Some points, each followed by its number:
 43 -14 -19 -28  22  12  50   3 -55 -18 -11  -6 -10   5 -56  -4  -9  27  26   9  -7  58  25  92 -74  51 0
 -8  -8  31  -9  27  25 -63   6  39  74   1  10  16  77  26   1 -32  -7  61 -14  22 -31   5 -10  38  11 1
-60  11  -1  15 -53 -22 -22 -41  12 -29 -28  81   2  53   4  41  -8   1   1  16  94 -33  -2 -34  47 -44 2
 16 -45  -4 127   0  25  23 -17 -33  -6  22  -6   2 -16  32   1 -26   8  15  12 -45  34 -11  20 -27  32 3
 18 -30   4 -23   7  13  60  -2  -7 -20 -12  17  -6  35 -35  37   7  13  20  14 -14  32  -7  25 -59 104 4
  40 -127   27  -12   42   32   47   -4  -48   30   18   29  -22   31  -48   27  -48  -28   41    7   12   55   19   38  -15   34 5
-14  31  27   4  53 -10 -29 -11 -18   1   6 -28   5  25  28  83  -8  43 -18   5  38 -22  31   7  35 -15 6
-39 -15   5 -36  22 -15   8  13 -18  -9  15   2 -28   4  16 -26 -43   8  11  30  -5 -83  14 -14  35 -98 7
 53   5   0   0  18 -46   4  14 -27  21  -9  42 -33  22  -3  36 -18  25  57  -3  14  36   9  11 -51  11 8
   4   29    6   33  -59  -15  -40   35   44    7 -127  -31    3   38  -19    3    2  -25  -13   15   19  -38   36  -25   40  -27 9
 -26    5 -106   -7   -9   -8  -30  -68  -14   -9   10   11   -5    6   -7   13   -4   25   11   13  -19  -16   35   24   21  -68 10
 80  32  -2 -51 -21  34   8   1 -57  -7  13  31 -23 -23 -12  38 -28  18  36  -9 -24  53   6  28 -58  76 11
-58  33 -35  36 -11  20 -13   4  51  19  51 127  29  50  19 -16  27 -52  17 -34  65 -49  -9 -39  41 -52 12
  1  26   0  -4  13 -15  26   6  12  20  -5 -14 -19  -7  25  13  19  15  46  50  11   8 -36  29 -17 108 13
-15  37  21  -7 127 -83 -57   1  39  24 -16 -32  -8  16  23   4  18  33  -5 -13   6  54 -55 -22  39 -57 14
-49   1  94  -2  80 -23  13  -2  29   1 -32 -10   1 -28  37  13  20 -46 -10   8  17 -24   1 -33  26 -18 15
108   7 -12 -41   4 -15  -6  -1 -54 -14   9 -13 -11 -24 -36  26  12 -35 -20  33  -6  40 -27  27 -28  24 16
-12 -21   2  38 -16 -24   5  -9  39  26  22 -14  27 -20  48 -63  42 -38 -17 -71   2 -35 -60 -57  29 -35 17
-13   5  45  -6  30  27   4  15  34 -21 -10 -20  21   4  23  46  36  18  -6  20  17 -37  -8   8   5  -9 18
 31 -18 -37  -8 -43   1  27  -9   8  -9  30  44 -51 -70 -11 -27   7 -30  26 -20 -31  21  -2   5 -72  50 19
 -6  16  40   2   3  -8 -65  24  37 -39  22  -6  41  -1  12   4   7  29  22  28   7  -1   0  60  34 -25 20
-43  36  11  18  23  47 -35   3  28  91 -12 -16 -19  41  13 -22 -34   7  21   2  10 -29  11 -33  20 -23 21
Which point above is nearest to each new point, looking only along the 2 directions in which the numbered points spread most? Its number follows each.
-32   7  15  14 -33  16  -1  18  42  17 -17  -7  69  -2 -33  -6  22 -34   8  12  22  -7 -20 -15  34 -48 7
 -4  16  -1  37  20 -55   9  12  21  19 -25  22  29  14  30  30   6  -8 -56  -1  11 -20  10 -24  19 -18 1
 -6  10  27  26 -52  24  41  15  -5 -38  34  38  37 -53  10 -39  26  -6 -28 -39 -26 -23 -11 -12  18  -8 10
 -9  24 -13  -5  -1  16 -13  28  44  -9  11   3  16   3 -10   0 -12  28 -17  11  40  22   2 -21  46 -11 1
 -4 -61 -19  12   7  75   9 -36 -28 -17 -10  15 -37 -12 -26  -9 -23  -2  -3  29 -10  60 -32   8 -17  37 3
 -34   12   -4   -2  -23   -2    8   -7   20    5   19  -17    3   50  -19  -22    2 -101  -42   80  -12  -36  -34  -30  -28   29 10
-30 -25 -28   8  51 -54   3  -7   5   9  -6  28 -16 -32 -63  -3  -4 -47 -21  12 -23 -24 -17  -6   3   3 10
 27 -28 -10  29 -52 -18  10  -1  52  -1  46  15  35   5  55 -65 -29 -44 -32 -22 -14 -16 -19 -55  -5 -14 10
-36  11   7  31 -21   1  -2 -14  47 -17  36  21   4 -83   7 -73  21 -47 -18 -39  61 -21 -17 -71  38 -49 2
 38 -14   3 -27  17  14   4 -13 -60  24 -57 -28 -13  38 -30  52 -16  30   5  29 -13  55 -21  22 -35  75 16
  2 -33 -15   3 -17  -2   6 -12  29  26  -2   3  32  12 -58 -13 115 -30 -19  35 -48 -29   2   2  36 -18 10
-38  27  -9   4  19 -48 -23  30   4   8 -20  13  10 -16   7  63   1 -17 -11 -29 127  -9 -32  10  -3  -5 1
  9 -88  -5  -4  36 -39 -16  -1  20  57 117  22 -17  17   4  -5 -26   0   4 -13   4  -7  49  19  42  -8 10
-55  37   3  12 -25  -6   9  16  42  20  14   2  30 -23  22 -42  13  23 -73  -8   4   4  -6 -48  16  -7 7
 30   1  -6 -36  57 -31  10 -32 -17 -44 -25   4  13  -6   1  24  15  23  19  -4  12  23 -11  -3   6  30 13
-24 -13 -30  20 -26  -6   0 -16  35   3  -6 -48  13  28  -6  -5  29 -17 -23 -36  32   8  15 -13 -17 -22 10
 63  -9   9 -37  37  32  62   5 -75  10  -6   0 -15   6 -74  18   8  15   0  18 -25  19   1  44  -4  22 16
  -3   27  -55   32  -11  -59   -5   -7   40   26   25   -2  -28   14  -14  -87   14 -127    9   -1   25  -24  -21   -4  -23   14 10
-53  36  37  29 -41   3   2  -8  16 -22   6   0 -11  12  -2  -5  -2 -56  11  10 -16   4   3   0  -1   3 10
-17   9  -2  12  50  13 -46  -4  57 -14 -24  12  -1   9 -49  24 -15  23  11   2  15 -39  29 -14   9 -42 1
-15  25   6  39 -86  -7 -59   1  50 -20 127  16 -12  20   4  47 -18 -28 -20  -7  -1 -13  -6  13  12 -16 10
 10 -42  -3 -17  35   4  24  11 -65   3 -28   0   1  20   0  62 -42 101  44  -3  10  43  35  40   1  25 13
 35   7 -33 -14  13   7  28 -32 -22   3 -47 -23   2 -31 -20  34 -25  17  33  13 -28  40  32  13 -34  69 16
 38  22   4 -13  -3   8  24  21 -74  29  -7 -30  -9  -7 -25  49  37 -38  40   0 -31 -16  17  39 -54 -34 8
-12  19   5  28 -53   3 -14   5  92 -13   2  -7   6  14  12 -70 -14 -29 -55  -6  21   2 -33  38 -12 -24 10
 42 -25  -3 -15 -25  43  30 -16 -51 -24   4  24  -8 -26  21  23 -18  20 -18 127   1  46 -17   2  95  31 8
-63 -17 -24  -4  -8   7 -12  -1  54  -3  15   0  79 104  -7  26 -20  -3  52 -16  -9 -19   7 -32  50 -78 17
-20 -11  39  10  -4   7  22  17  37  -6  40   0 -37 -37   5 -28  51 -32 -16 -24 -30  15  27  -3   9 -30 10
-46  21 -13  -1 -21 -23  72  -1  22 -26  -3 -14  19  27   8 -35   5 -27 -52   3  91 -34   1 -13   6   1 10
 -2 -16  -9 -22  20 -26  17 -47  34  22   5  24  29 -11  18  -9 -14  16  42  -4  21 -29  57 -48   9 -20 10
 -5  17 -28  50  -2   5  11  18  -3  30  -2  -6 -15 -25  18  23 -15   1  16  38   5 -22  10 -23  31  -8 10
-12   0  -8  18 -57   7  80  36  29   1 114   3  33 -57  15 -14  -2 -27 -23  19  28 -21  11 -36  44 -18 10
 19 -14 -17  41 -11  -7   1   9  28  -2  15   1 -22 -29   4 -30   9 -13 -48 -12 -21 -22 -11 -25  30 -11 10
 -6   6   8  17  10 -28   3  12  64  -1   2   9  -4  22  19   1   8 -17  13  13   4   9  26  15  26 -61 1
 45  28  -3  -8  40  34  -2 -18 -69   4 -35  10 -42 -10 -17 -29  -2  68  65  20 -16   8  -1  28 -76  19 16
 90   7   0  63 -10 -13   6  -8  61   0  16 -25   9  54   7 -44  -7 -28 -60 -28 -16 -20  21 -63  28   2 10
 39  -7  -2 -41  43  19  18 -15 -68  -1  -5  20  -7 -16  21  26 -25  51   1   3 -81  -7  16  79 -41  58 16
-43  45  20  29  38  -3  67  35  23  50 -14  12  13  -1  -1 -21 -47  -8   3  14  15 -11  17 -27   9 -53 1
-12  -6  27  -6 -56 -47  10   3  53   1  17  11   8  -5 -25  11 -15 -17  10 -16  -1  28 -31 -27  -1   2 10
 -4  23   0  42 -42  32  -4 -18  39 -13  59 -12  23 -30  13 -65  37 -58 -24 -14  -6 -25  15  -4   3   1 10
-58  22   5  21 -53 -17 -18 -14  32  22  17   7  -4 -29 -37 -21   6 -30  -4 -44  -6 -46   0 -35  20  24 10
  -1   26    5   18  -14  -47 -127   37   16    0   12  -35  -11  -18   26  -29  -15  -13  -22  -24   27  -18  -18  -18   21    7 1
 12  -8  48 -14 -31  47  -7 -11 -23   5  57  24 -23 -15 -48 -28   1 -37   1 -15  -1  45  -1  14 -32  24 3
-20  12   6  19 -21 -26   1  22  53   3 -13  37  23 -20   5   4 -33  17  -4 -21  13 -60 -22 -59  38 -48 17
 36 -17  -2 -60 -51  22  46 -18  23   9  43  12  -7 -47  22 -59  31 -31 -34 -31  -9  20 -10 -76 -28 -17 10
-46   1  -3 -73   1 -22 -18  17  18  47  11   6  15  11  43 -35 -14  11  -6  -4  27 -18  12   5  -2 -15 1
